The rows of X fall into 4 groups, which share some directions, and each row is roughly a mix of its group's hidden directions.
X:
-31  -32  -20  -14  16  19  6  14  4  13  47
-1  18  -26  -21  -4  -33  -10  -5  -2  51  23
-30  -12  -27  -11  25  14  0  -12  17  -43  30
-16  28  14  -21  -6  -8  -10  52  18  -2  -30
-23  -32  -46  -35  14  -5  12  5  -15  7  17
-5  -32  -7  -4  -5  11  -5  9  38  32  45
-23  -24  -40  8  14  -1  -25  -2  -37  20  -22
28  -17  30  35  32  -30  5  -2  17  17  -9
-30  -1  7  -7  21  -22  28  35  -7  36  24
-36  -35  28  38  0  -11  25  12  -11  1  8
1  17  26  -7  3  2  27  -44  -19  41  11
-17  -18  -18  6  45  -5  -21  -14  -35  31  0
62  -10  2  12  -11  18  -8  3  0  35  9
-2  -34  -12  -47  -7  -24  -27  -22  -8  -6  22
7  -23  31  42  19  -30  -18  27  10  3  12
-27  -20  -20  -27  -4  19  -16  -8  -14  48  20
10  23  8  -22  -55  25  10  -22  -6  0  -22
14  13  -21  -11  40  6  15  -35  -6  16  -40
-3  -47  -39  8  12  -10  -31  11  -15  -13  -19
3  7  7  21  6  27  63  -2  14  12  14
19  15  -4  2  64  -15  16  -6  -12  -19  -9
-27  -38  19  -27  -22  3  -38  10  -1  24  2
-32  0  13  8  -18  -39  31  14  1  39  11
-19  29  37  -9  -10  3  -10  4  39  14  -36
-1  1  1  50  -37  21  12  16  15  11  28
16  41  -16  21  27  34  -18  -20  23  -6  -9
4  10  -26  7  -23  -25  -44  -23  1  23  -31
51  11  19  6  -20  5  4  -25  8  -4  -40
3  -20  16  -48  -23  -22  4  24  -7  34  -4
-9  6  -1  18  1  -9  -31  15  54  10  -34
35  -17  15  25  10  27  11  -8  -1  9  49
7  -16  4  21  43  20  -17  -15  -21  16  40
43  10  -6  13  16  -6  -41  -10  -5  29  -28
-41  5  -35  11  14  -19  -14  17  -9  29  -29
-16  -33  14  21  19  19  -7  -8  5  -22  -51
15  -55  -5  -6  15  5  -25  23  -12  -29  12
36  18  5  22  10  20  3  -50  19  -8  16
32  -9  -13  12  -24  41  -17  -27  -3  -29  -16
16  3  -1  26  11  20  -41  8  3  12  -50
-21  6  8  3  2  -4  -19  24  65  11  3
27  -18  -13  -6  -14  32  -6  10  23  -12  -51
14  -4  -32  -35  26  -24  20  -28  -30  0  -8
0  -29  -5  -6  -38  23  14  -6  -26  29  -35
-33  13  14  -21  -12  -6  22  -42  -34  -18  -10
2  -37  32  -17  -12  -31  25  32  13  0  16
3  8  -21  -22  34  -4  -18  10  7  -27  50
25  -5  8  53  17  8  -12  12  30  -8  -26
9  -60  -8  12  15  -41  -1  2  5  2  9
-7  16  31  49  0  15  -18  31  11  -20  -11
19  39  -5  32  -38  13  24  -9  -12  4  23
37  -28  -8  -4  8  -17  8  -29  32  -7  -35
12  24  4  -46  -33  6  -26  19  -6  -29  -1
15  -44  22  -45  -13  14  -5  -9  14  12  -22
-31  -31  20  14  -28  29  20  3  35  -11  7
4  -4  10  -9  -51  26  1  28  23  -13  30
5  30  30  -45  -18  5  11  19  10  -33  -4
44  34  5  -12  33  -20  -14  -7  16  19  -17
16  41  -3  38  11  14  21  -14  10  -23  29
-5  -26  -24  1  27  7  17  -3  -41  -14  40
24  1  5  -7  -13  -20  6  9  33  0  58
-2  -37  31  4  -44  9  -12  14  22  18  19
12  -33  -15  22  -38  14  0  44  6  -11  -13
-32  -1  16  -8  28  -29  -7  47  -15  -6  22
-42  -8  -3  -18  -25  -38  -33  2  -15  7  -17
3  27  -11  51  -1  13  -16  -32  2  -27  -14
26  -1  18  35  -13  -23  -28  -27  -16  4  -34
-26  27  -36  19  -14  -7  -7  -46  11  -8  12
15  -18  15  -24  28  20  49  1  22  2  22
-13  44  4  -34  11  -18  5  -37  -18  5  -19
-15  6  24  -11  6  0  28  -35  3  -16  51
11  28  -4  3  11  54  -16  22  24  -5  -23
33  -1  4  -26  8  0  45  -17  -38  -14  -6
2  -17  23  -51  20  -16  7  3  32  -25  -3
7  9  8  -18  29  -7  33  -10  -20  -21  49
2  -14  4  -35  18  11  54  0  -25  -16  12
26  -10  3  6  18  41  16  -18  23  -44  -1
7  -17  15  -22  -17  31  19  40  33  -16  17
27  17  -4  -33  -41  -2  -38  -4  14  6  18
48  18  22  13  37  -4  3  20  1  27  -2
-32  -25  41  17  -24  -1  22  6  -25  -10  -19
-22  -4  22  -42  -16  -25  5  -2  22  -41  3
-13  -23  1  -19  11  -51  -26  -16  -19  4  27
25  -34  1  18  -7  32  -12  -16  24  25  -33
-38  -41  -31  -22  -3  21  -2  7  -11  -15  21
44  -25  -7  5  -21  10  -5  -17  20  -44  -4
-10  4  -25  -15  -35  8  22  -53  -16  10  8
-1  17  -14  18  34  8  -18  16  -9  -38  42
-9  -18  -5  -27  12  5  36  -7  -16  -7  53
6  -15  -10  -38  -11  22  42  -14  27  -9  25
38  1  19  39  -32  14  -24  -4  14  18  14
2  38  -13  16  -37  2  24  -41  14  0  14
-10  -35  -10  47  18  -17  -6  6  12  7  37
-5  -31  6  -42  32  -25  -2  -20  -22  -3  -23
28  3  27  5  -14  -29  39  -12  19  -1  35
-41  10  -16  -24  10  24  44  -11  -20  4  -10
14  -30  0  3  -10  23  33  2  -31  -15  43
-7  -38  -42  11  -2  -16  -29  -6  -31  -18  -9
13  31  18  -23  -48  -13  17  -19  5  6  27
11  18  2  -4  40  30  -13  23  38  4  -26
-25  29  -9  -15  -1  10  -28  50  1  -10  24
12  -38  9  15  0  47  15  29  -24  -8  -8
20  46  13  38  4  -11  -15  -22  9  -27  -9
-7  25  -15  -18  43  -20  24  17  -8  -29  24
49  41  8  37  7  12  -1  -13  3  -4  0
8  -30  -15  -12  -6  -3  26  -40  6  1  47
-46  -34  -27  -1  -20  14  2  -4  -32  -9  -11
-1  23  26  -18  -23  -4  -3  22  21  1  54
47  12  -10  -27  -7  21  23  -9  16  -2  37
4  7  -13  -6  16  19  3  -14  12  35  -58
-25  -8  -14  7  9  -22  7  -32  16  -26  48
10  -1  11  -3  -43  17  40  -33  -12  -15  -21
-19  34  4  32  -28  -22  2  18  -31  24  14
-38  10  -6  11  20  -42  3  -7  -20  33  19
-8  3  -18  -33  -6  39  3  6  -18  -31  -39
5  -7  -41  -40  -18  31  1  -23  15  5  20
19  26  18  26  26  8  13  -6  49  11  19
-19  35  -34  -31  15  -2  -16  20  -14  -23  21
17  17  -30  34  32  26  5  1  -8  12  35
-14  5  25  4  26  -52  -29  18  -12  11  14
-39  -19  -12  -3  27  -25  -39  20  -18  13  -6
8  49  -5  -3  12  -33  11  -14  -31  -27  -5
22  34  14  -21  -23  15  3  -3  20  -49  -1
-34  -8  3  20  31  -14  21  37  -7  -21  27
39  -43  32  -20  -7  3  17  -19  -5  -10  16
0  -14  -2  -33  -34  -13  -44  -13  -5  -28  -20
-7  -2  17  -5  13  18  25  -21  -33  -7  53
-50  30  30  -19  -13  6  -13  -20  -11  14  -9
31  -16  -34  -19  13  -8  2  37  -3  11  38
27  23  -4  50  -20  31  -5  -13  -16  -17  -3
13  26  9  16  1  5  16  -42  36  -35  -10
14  -3  -6  7  2  -33  21  -35  42  -32  5
1  3  37  0  21  26  21  -7  8  7  53
-47  -17  12  -5  26  -36  -18  12  0  7  -27
-10  32  34  13  -8  -5  26  1  9  15  48
-40  32  10  14  14  -9  2  20  -14  25  38
25  -51  -22  9  25  7  -29  -8  -11  -19  -2
25  9  -3  23  20  47  -26  -6  4  -23  29
10  6  15  14  42  10  27  40  -6  5  32
2  -17  15  -15  -33  -37  15  -16  -22  -30  29
-12  23  14  -17  -14  -28  7  -40  16  -13  40
19  -16  -19  46  -37  28  -7  -2  8  -18  15
0  -13  21  13  13  -18  -40  49  -1  -23  4
6  -14  -3  52  33  11  -18  -17  26  5  -19
29  8  -28  -11  -22  -42  -5  -32  -13  -7  -23
-10  19  -2  3  15  32  42  27  -6  -32  -23
-10  16  16  15  -19  -34  39  -25  11  32  13
16  7  2  8  5  67  -18  22  7  -3  -6
26  -11  6  -21  15  -7  44  -37  29  -3  10
Each list below has two rows that fit no group; the rest each fit one group, if only roughly. Name those rows in the order they come.
- K160: 14  -10  8  7  -42  45  23  -2  -16  -30  -3
- K979: 9  5  16  -34  6  -20  1  48  -10  12  37
- K388: 13  -17  -21  35  28  -21  32  -14  6  -20  29
- K624: -6  -27  32  5  -13  -4  -42  -8  -22  13  -37
- K261: 23  -40  2  -26  11  14  4  5  4  43  -30
- K247: -43  3  3  -2  16  -33  -33  -13  12  -31  -18
- K808: 35  17  27  -27  16  20  15  -23  26  9  -26
- K407: 35  -9  21  -19  16  -2  -16  1  -7  -18  -54
- K695: 17  56  10  18  2  28  0  -29  -12  -4  -12
- K433: 32  -26  -1  22  26  25  23  -27  -27  0  -20
- K928: -27  36  5  7  -10  -1  -12  21  -19  -23  46
- K766: 16  -25  -21  -11  14  -16  -27  15  23  17  -47
- K54: 6  -21  11  -28  -15  41  1  2  4  -6  -50
- K461: -54  -21  -29  10  8  29  21  -7  -12  7  -4
 | K695 K766
- K962: -11  19  8  -36  36  18  31  26  5  -4  -27
- K518: -9  -42  8  23  -44  -11  -3  -9  -1  -8  35
- K222: -11  49  -30  15  -21  26  -2  2  -22  -20  -13
- K913: 38  -2  -11  -20  -43  19  -12  -34  9  -15  -8
- K96: 16  -38  19  9  -32  5  -35  12  -25  -3  25
- K332: 41  28  17  13  -24  -6  10  14  -28  -34  -8
- K329: 5  9  20  -48  0  -32  -16  -13  23  -15  29
- K924: 4  31  18  14  -4  -32  47  -19  -19  -18  7
- K697: 0  -45  -39  -11  -12  38  -6  -17  16  3  -4
- K219: -8  -26  -3  -23  -26  25  1  33  19  17  39
- K689: -13  -6  -2  -33  -3  -2  50  -36  -9  -22  -13
- K435: 7  6  50  -31  -29  0  9  9  -7  -4  -35
- K87: -32  39  -23  -1  -5  1  17  14  -9  -1  46
 | K96 K329
- K537: -16  -4  -3  -49  22  -9  -28  6  31  -6  -28
- K299: 4  -27  12  8  -7  59  -33  -10  -9  4  9
- K266: 1  -6  46  9  -3  -18  6  50  -19  12  -15
- K922: 21  -3  39  -11  -1  -41  -16  12  20  10  34
- K204: 1  26  33  -24  -39  -26  -8  6  -21  -26  5
- K193: -24  8  7  24  12  10  -14  -19  -1  -10  61
- K366: 17  13  24  -32  29  -28  26  5  36  -5  14
- K89: -12  -49  -5  -16  -7  24  40  3  11  -15  21
- K469: 22  13  5  30  -3  13  -46  -12  -11  41  3
- K878: -41  -43  13  -5  1  11  8  35  -20  -16  -5
- K335: 25  -19  -28  23  11  -24  -9  -51  6  -13  -3
 | K537 K299
- K350: 17  13  58  -1  -10  -12  26  15  0  6  30
- K811: -19  2  53  -27  -5  -27  -1  5  33  1  11
- K503: 6  -4  26  0  -16  -4  14  56  -29  26  0
- K550: -35  30  15  -29  -34  1  -28  -3  11  21  -10
- K395: -4  -22  -42  -1  35  -17  17  -34  1  -23  15
- K416: -20  29  6  9  7  -50  26  -23  11  10  23
- K143: 13  22  -12  22  57  -24  -16  15  2  -14  7
- K652: 10  -32  -16  -11  7  34  -29  -7  -46  -8  -8
- K294: 26  11  -33  23  13  35  19  -35  16  11  9
- K867: 10  -37  -25  16  -12  -18  -13  -41  -28  -16  11
- K114: 14  0  23  31  -42  22  -2  2  -22  -25  -29
- K655: -9  12  -5  4  -36  14  -10  -19  -37  -17  -44
- K672: 13  -18  27  25  14  -4  -9  -16  -7  22  -55
- K529: -9  52  20  8  -4  -12  -13  23  -28  -16  -26
 | K350 K811
- K944: 13  17  -22  37  3  21  -13  18  -38  16  30
- K780: -2  -9  -13  19  -10  18  -4  41  42  15  -34
- K531: 24  26  11  -11  -43  -4  -25  9  -39  12  -10
- K788: -25  -26  -14  19  4  -12  -3  35  4  40  -32
- K682: 9  26  38  -30  1  17  12  34  -6  16  29
- K472: -27  -29  -2  -26  50  5  -18  20  -9  9  -11
- K803: 27  20  25  16  -49  -18  15  -23  0  -6  17
- K665: 7  12  3  2  -39  -30  28  -30  -23  25  -19
- K49: -11  29  -2  42  -35  22  -7  -10  31  -9  -16
- K833: -29  -11  8  -15  -31  -7  19  40  -26  22  22
- K602: 8  -17  4  -1  22  16  43  27  -5  43  17
 | K665 K49
- K975: 30  -24  10  15  -2  26  31  -31  -39  -5  -2
- K99: 20  15  21  -13  -1  28  -13  -8  -21  -42  38
- K724: 46  -52  4  10  2  16  5  -21  11  3  -8
- K906: -2  -6  4  1  -1  23  30  -40  -11  -49  15
- K221: 31  -19  -4  6  5  19  5  2  50  -2  -39
- K468: -34  5  -6  -27  -1  10  25  42  -4  38  -1
- K156: -43  7  15  -11  -1  14  -25  41  24  18  -14
- K630: 14  -30  -46  27  6  -8  -23  -16  7  -22  -21
- K721: -40  24  10  -37  24  3  -9  35  4  15  -8
- K401: -8  -16  19  -9  26  -31  14  -29  -31  25  28
- K674: -19  -12  19  -29  24  -11  6  -2  -41  41  10
- K471: 2  -13  25  -35  -18  -13  21  -42  -2  32  -8
- K432: 13  -43  -7  -13  4  30  37  -17  -30  3  10
 | K906 K468
- K670: 15  3  15  31  25  -11  18  -27  26  38  23
- K522: -32  6  12  8  -38  3  -35  -15  22  18  31
- K765: -8  12  5  15  22  22  -13  61  -23  -4  2
- K740: -28  -44  -12  -31  -5  18  27  -25  14  9  -2
- K142: -29  -18  24  -24  -25  -21  -17  29  -11  -34  -6
- K414: 10  3  -3  15  -36  31  -2  -15  -5  -55  3
- K241: 11  -8  -3  -19  -11  17  -30  30  2  -55  12
- K443: 42  47  -4  24  -5  7  15  -7  1  26  14
- K147: 25  -19  -2  11  -64  2  -12  2  -18  10  -3
- K770: 1  28  17  -14  -33  44  -32  -12  8  -13  -14
- K579: 0  9  -16  -38  3  14  29  -51  21  4  -1
 | K770 K579
- K967: -42  15  1  -26  -18  -39  21  1  10  9  26
- K14: -6  15  12  -32  2  3  -16  2  32  49  -26
- K359: 0  10  19  23  15  -28  47  -32  -18  8  -17
- K157: -25  10  -8  -64  17  -10  10  15  1  17  -1
- K113: -35  -9  12  2  46  20  16  14  -2  23  -30
- K412: 22  -7  -29  1  -44  40  -5  -25  -14  10  2
- K449: 17  34  5  12  -15  17  -3  37  8  -9  -47
- K998: 26  -2  8  6  -25  -29  4  -9  28  -51  12
- K818: -35  26  -9  6  -24  -15  -10  45  -5  -19  23
- K754: 7  29  8  -22  -55  -32  -14  -6  1  -11  -1
- K496: 9  54  -16  11  -5  32  6  -9  -29  -19  14
- K572: -25  23  5  56  14  -9  6  -16  -1  -5  -32
- K659: 15  -21  -16  34  0  -22  -24  -11  2  -37  35
- K175: 16  -13  33  36  15  35  25  -10  16  -23  12
- K845: 19  9  12  25  -24  20  4  38  -29  -23  29
 | K449 K496
- K729: -33  7  27  8  26  -40  -21  13  5  -26  -17
- K421: -3  32  4  27  40  29  -4  -10  13  29  21
- K300: 35  -5  -3  -18  34  7  -21  -15  28  -35  -17
- K543: 2  29  -7  -15  -41  -19  0  -37  27  -23  10
- K91: 21  -39  -15  -20  -30  13  21  -30  15  21  -14
- K989: 24  21  -13  -7  14  -26  -10  -9  41  -39  -18
- K69: -29  -23  -21  22  46  5  -2  -32  -5  -6  20
- K804: 3  2  -18  8  -9  -53  -32  -4  15  35  -8
- K956: 46  -4  8  -33  -3  1  22  18  -15  11  38
- K410: 25  -12  15  -31  3  -19  15  3  3  54  -22
- K700: 20  -25  21  25  -21  -26  -5  19  -20  0  43
- K786: 3  -14  -28  25  32  -38  -16  -32  -20  -12  7
- K638: -29  -13  2  -33  -14  -19  -4  42  -25  8  27
- K473: -11  -33  -43  6  2  3  -12  31  34  4  -22
- K609: -31  23  -16  -3  5  -47  -6  -2  7  -42  8
 | K804 K700
- K451: -9  42  26  2  -30  -14  -26  -28  26  8  -3
- K651: 0  23  26  35  -47  4  20  -6  -10  -20  -15
- K587: -43  -13  -3  18  -24  3  -2  33  -38  12  17
- K428: 18  0  22  -6  -4  -39  8  -45  27  15  -20
- K424: -30  26  -41  -1  -27  9  -7  -8  -12  -7  38
- K720: -19  45  5  26  -9  -6  1  30  24  10  -33
- K465: -28  29  38  -7  2  -38  3  19  -12  9  26
- K826: -34  21  -28  36  -26  -30  2  -15  -11  17  0
- K215: -3  -3  28  19  -40  -3  33  21  20  20  27
- K830: -8  11  -16  29  -13  -32  -27  11  35  -18  -32
- K756: -2  -33  -43  1  20  32  -35  -9  -10  -7  1
- K991: -24  2  18  18  -17  35  -28  30  10  19  -31
- K938: -29  -16  -1  -29  15  22  11  7  41  22  -29
- K129: 19  -24  15  -15  27  2  -46  26  21  14  -18
 | K428 K720
- K151: 10  -24  -5  -13  35  27  20  -15  -15  26  39
- K547: -23  -21  -6  5  26  -8  33  -30  5  -39  23
- K727: -8  -20  -10  36  -47  6  -32  -16  6  -3  20
- K731: -2  32  -16  -11  5  -2  -24  20  20  -55  3
- K852: -16  -8  -34  32  -16  -19  -37  -30  -10  -4  19
- K481: 21  -9  30  -4  26  28  21  10  23  17  -40
- K646: 44  -18  -20  16  -17  -16  -9  -45  0  12  -11
- K668: 24  17  -27  32  -7  3  -4  -9  -7  16  53
- K150: 22  24  41  -15  -38  9  -11  5  27  22  5
- K881: 34  24  -10  22  -27  -24  -38  19  4  -14  -15
- K111: -23  26  -15  5  16  39  9  40  -9  26  12
- K269: 26  19  -19  5  -20  25  39  -27  13  24  21
- K386: 36  -19  -28  33  6  23  14  -3  34  -13  14
- K869: -26  -8  -19  -10  -6  33  -38  43  14  10  0
 | K668 K111
- K334: -11  -18  -18  -33  20  -11  26  -3  26  -6  45
- K807: -40  31  -2  -15  23  -1  -5  17  -43  -20  -5
- K820: 28  -10  -7  16  24  -35  -12  38  -2  3  36
- K218: -2  34  43  -39  -12  11  27  -7  6  11  8
- K230: -29  41  -3  -44  17  -6  21  -3  -12  20  3
- K677: -10  54  26  -5  8  6  10  24  31  -4  20
- K891: 50  -15  -23  1  28  -9  19  -6  31  5  18
- K849: -50  8  0  -13  50  -9  0  -6  14  4  -19
- K367: -24  -6  -1  -15  -4  7  -2  3  4  -65  26
- K180: -42  -18  11  4  16  -43  -6  9  -13  -34  -7
- K703: -27  -7  -31  8  -17  39  30  21  2  -20  22
 | K820 K180
- K899: -45  9  -22  -9  -29  -26  -14  6  -19  -29  -13
- K65: -2  -2  35  29  -2  12  26  -16  16  -12  -48
- K725: 22  -13  15  -34  6  -15  -22  -20  20  46  -9
- K289: -34  9  -9  32  -3  -3  9  -45  22  -8  -29
- K669: -26  30  21  -6  -11  23  7  49  20  17  -2
- K806: -4  -10  -30  -34  -4  -2  6  -45  39  -5  5
- K78: 6  43  5  -21  30  11  -1  23  -10  -4  -43
- K93: 24  -6  -16  37  -12  1  -9  -4  38  18  40
- K742: -38  12  7  -26  -24  -9  -4  -29  -3  6  45
- K402: -12  23  8  -27  3  6  10  49  -14  41  -1
- K880: -5  13  16  33  -4  18  -35  30  -6  -42  11
- K101: -8  19  50  -30  0  2  20  -4  -20  9  34
- K887: 15  24  -3  21  -9  -21  2  -27  13  48  -30
- K297: 16  -43  -34  -3  -2  23  6  -17  -28  26  -16
- K593: 0  -41  42  -16  10  2  11  15  16  21  -32
 | K402 K880
- K610: 11  56  -12  19  -1  -22  -6  -4  -5  8  39
- K797: -32  -9  -18  -18  -8  2  35  20  -8  27  40
- K255: 41  -23  -11  38  9  18  28  -11  -2  26  -7
- K796: 4  6  -9  31  6  -15  52  -17  0  -18  34
- K647: 29  -41  -10  -22  24  21  -23  29  -18  6  -4
- K311: 34  42  -17  22  -12  -14  16  -22  -9  -32  0
- K224: -39  7  -14  -35  15  28  4  10  6  41  2
- K829: 19  17  6  11  0  -15  44  -45  -18  -9  -21
- K893: -3  7  -8  -44  9  -28  -18  -25  30  -33  2
- K561: -22  6  37  -8  -3  -1  21  39  -9  39  19
- K216: 4  -14  11  -3  2  -62  16  8  4  37  4
 | K255 K216
- K917: 15  19  -22  15  22  -47  -10  -13  -16  -27  24
- K782: 19  24  -6  -12  -25  31  17  -18  41  2  28
- K368: -45  11  -11  9  -6  -13  -7  53  -6  7  20
- K246: -25  -7  2  -13  -1  -39  4  -10  14  53  -17
- K61: 18  -54  13  30  0  -16  -20  -18  11  20  5
- K75: -16  -36  2  10  18  10  7  19  -57  13  -1
- K277: 3  54  -14  -35  32  6  6  5  -8  -6  -18
- K97: -27  13  6  -19  -1  -22  31  -31  -17  -42  13
- K245: -3  -15  -10  -27  -45  7  -1  28  -36  7  24
- K814: -6  37  14  33  -17  4  30  -29  11  -32  2
- K149: -13  -44  5  -40  -28  10  -6  -25  -19  3  -14
- K183: -20  -16  -24  -8  -7  -12  27  -14  -33  -42  24
- K337: -10  1  -3  23  -7  -2  8  -14  23  59  30
- K914: 14  2  -13  -20  -36  25  16  -36  19  32  15
 | K782 K75
